(in the rows, 128 means zero)
The rows of T fall into several groups, and each row is roughly a mix of its group's hidden directions.
T:
[[101 117 102  78  92 152 137 103 125 108]
 [104 144  81  87 106 142 152  97 125 139]
 [116 126 116 114 145 111 191  99  94 122]
 [129 117 135  98 151 114 162  86 116  82]
 [154 123 171 134 186 111 113 130 134 105]
 [139 124 124  73 155 134 149  84 146 109]
 [ 97 186 132 150 140  89 133 150 127 120]
 [165  97 139 150 105 106 123 119 135  74]
 [109 170 143  94 113 135 175 106 120 152]
 [ 94 119 137 165 162 119 168 152 149 151]
 [139 113 130 157 147 126  95 174 175 120]
 [ 90 141 105  94 121 119 176 105 105 143]
 [111 135 101 110 102 135 181 106 131 168]
 [126  97 167  98 124 109 134 104 176 107]
 [152 118 167 134 116 143 134  72  94 119]
 [163 170 177 104 113 126 134 102 128 139]
 [ 88 142 108 113 100 162 132 116 114  81]
 [123 111 165 173 163 138 133 131 171 142]
 [157 110 101  84  96 170 115 126 133 112]
 [128 132  97 134  99 163 139  82 100 157]
 [122 175 137 189 139 145 117 136 147 122]
 [126 120  91 188 123  98 123 109 101 123]
 [162 122  63 122 138 138 129 116 133  94]
 [121 114 190 131 161 103 156 112 125 144]
 [172 107 176 152 150 124 112 112 128 101]
 [137 125 125 129  59 129  86 108 124 119]
 [138 132 156 114 139 133 161  73  87 126]
 [150  96 168 164 113 132 140  81 122 124]
 [132  78 118 122 139 139 152  94 110 173]
 [136 118 164 125 110  75 134 161 122 164]
 [106 118  71 143 139 135 112 160 146 163]
 [156  88 125 140 138 126 188 134 152 116]
 [127 178 145 107 108 155 102 154 150 100]
 [150  76 150 163 154 107 106 121 119 111]
 [131 142 138 116 171 129 192 107 117 119]
 [140 134 103 115  78 114 176 100 127 111]
 [116 157 129 134 103 117 178  84 104 145]
 [108 113 109 130  83  90 101 156 156 112]
 [ 97 142 132 149 176 107 137 155  85 127]
 [111 128 121 102 113 135 182  80 106 138]
 [157 132 154 108 110 123 185 104 159 135]
 [106 141 153 121 140 103 156 120  90  77]
 [161  89 161 136 121 134 116 163 167 113]
 [ 91  95 114 125  95  96 108 168 114 136]
 [152 154 152 141 148 141 170 161 115 166]
 [104 167 106 148 178 159 123 105 125 124]
 [139 117  90 162 121 132  77 155 139 102]
 [141 155 141  82  93 161 119 134 103 155]
 [123 110 142  93 144 108 164 138  76 107]
 [152 152  96  81 170 146 112 124 129 113]
 [ 92 101  96 149 131  94  98 135 157 152]
 [131 148 148 126 101 104 103 136 151 188]
 [124 149 139  95 147 129 157 147  94 179]
 [173  91 159 125 129  81 143 128 139 128]
 [117 142 106 103 122  95  73 155 148 108]
 [130 129  81 135 162 119 174  98 111 111]
 [153 126 152 174 171 112  95 139 130 109]
 [175 139 142 140 138 136  72 116 110 106]
 [153 132 108 130 136 116 154 150  62 112]
 [179 124 142 116 171 141 114 166 118 109]
 [ 88 166 111 143 139  93 124 135  85 142]
 [155 118 180 155 159 129  93 146 144 122]
 [114 138 147 116 101  85 110 141 137 183]
 [144  76 125 121 165 121  93 162 139 117]
 [114 148 146 109 131 133 163 105  98  73]
 [125 138 134 106 165 143 182  97 100 140]
 [102 143  56 112 108 114 124 120 134 120]
 [112 122 106 170 114 136 150  89 113 172]
 [103 141 161 102  83 145 100 135 137 162]
 [148 102 126 122 107 102  80 130 155 169]
 [170 116 152 149 167 149 102 112 158 111]
 [150 128 178  88 136 156 117 163 130 142]
 [124 176 128 139  87 166 128  93 111 132]
 [129  75  95 153 154 115 107 155 145 142]
 [ 95 129  88 121  75 138 155 114 123 148]
 [134  76 105 111 125 136 164 104 129 167]
 [ 86 147 101 153 143 120 129 108 173 156]
 [179 105 133 146  88 146 133 135  92 112]
 [132 141 179 142 137 109 111 158 158  89]
 [ 92  93 104 136 139 108 111 130 107  77]
 [144  94 147 118 110  83 154 157 136 163]
 [176 122 154 145 132 118  90 102 139  91]
 [105 114  90 125 118 164 159 167 129 160]
 [122 120 117 100 147 170 120 106  94 175]
 [119 139  82 107  80 165 121 117 138 146]
 [120 116  61 132 105 124 155 114 120 154]
 [151 119 138 125 157 129  98 165  72 136]
 [125 174 172 133 118 121 118 150 153  89]
 [109 125 106 123 170 127  92 179 140 145]
 [105 167 115 161 102 155 110 149 165 142]
 [157 123 150 157 118 111  71 161 116 135]
 [122 195 120 109 113 139 107 137 108 100]
 [143  86 120  82 139 131 174 133 104 129]
 [181 121 151 149 159 136 168 150 122 133]
 [164 134 124 135  99 178 147 139 161 152]]
Here is one row of each group, with its name. Which group are the others in?
[ 89 174  98 121 129 109 160 137 123 159]
A
[168 103 165 120 111 144 142  82 117 109]
M
[136 129 140 131  97 103 132  90 189 133]
Z

[126 136 131 117  92 122  61 119 156 119]
M
[120  90  95 134 150 140 131 108 103 179]
A
[154 129 166 116 106 106 156  98 116  85]
A
[151 163 163 120 118 129 148  80 147  99]
Z
[131 102  96 125 157 158  76 145 113 146]
A
[151  98 118 129  72 143 140 173 125 125]
M
[141 143 108 115 128 101 100 164 127  71]
A
[132  83 141 119 142 116 172  94 115 161]
A
[133 130 126 171 186 123 104 142 104 109]
Z
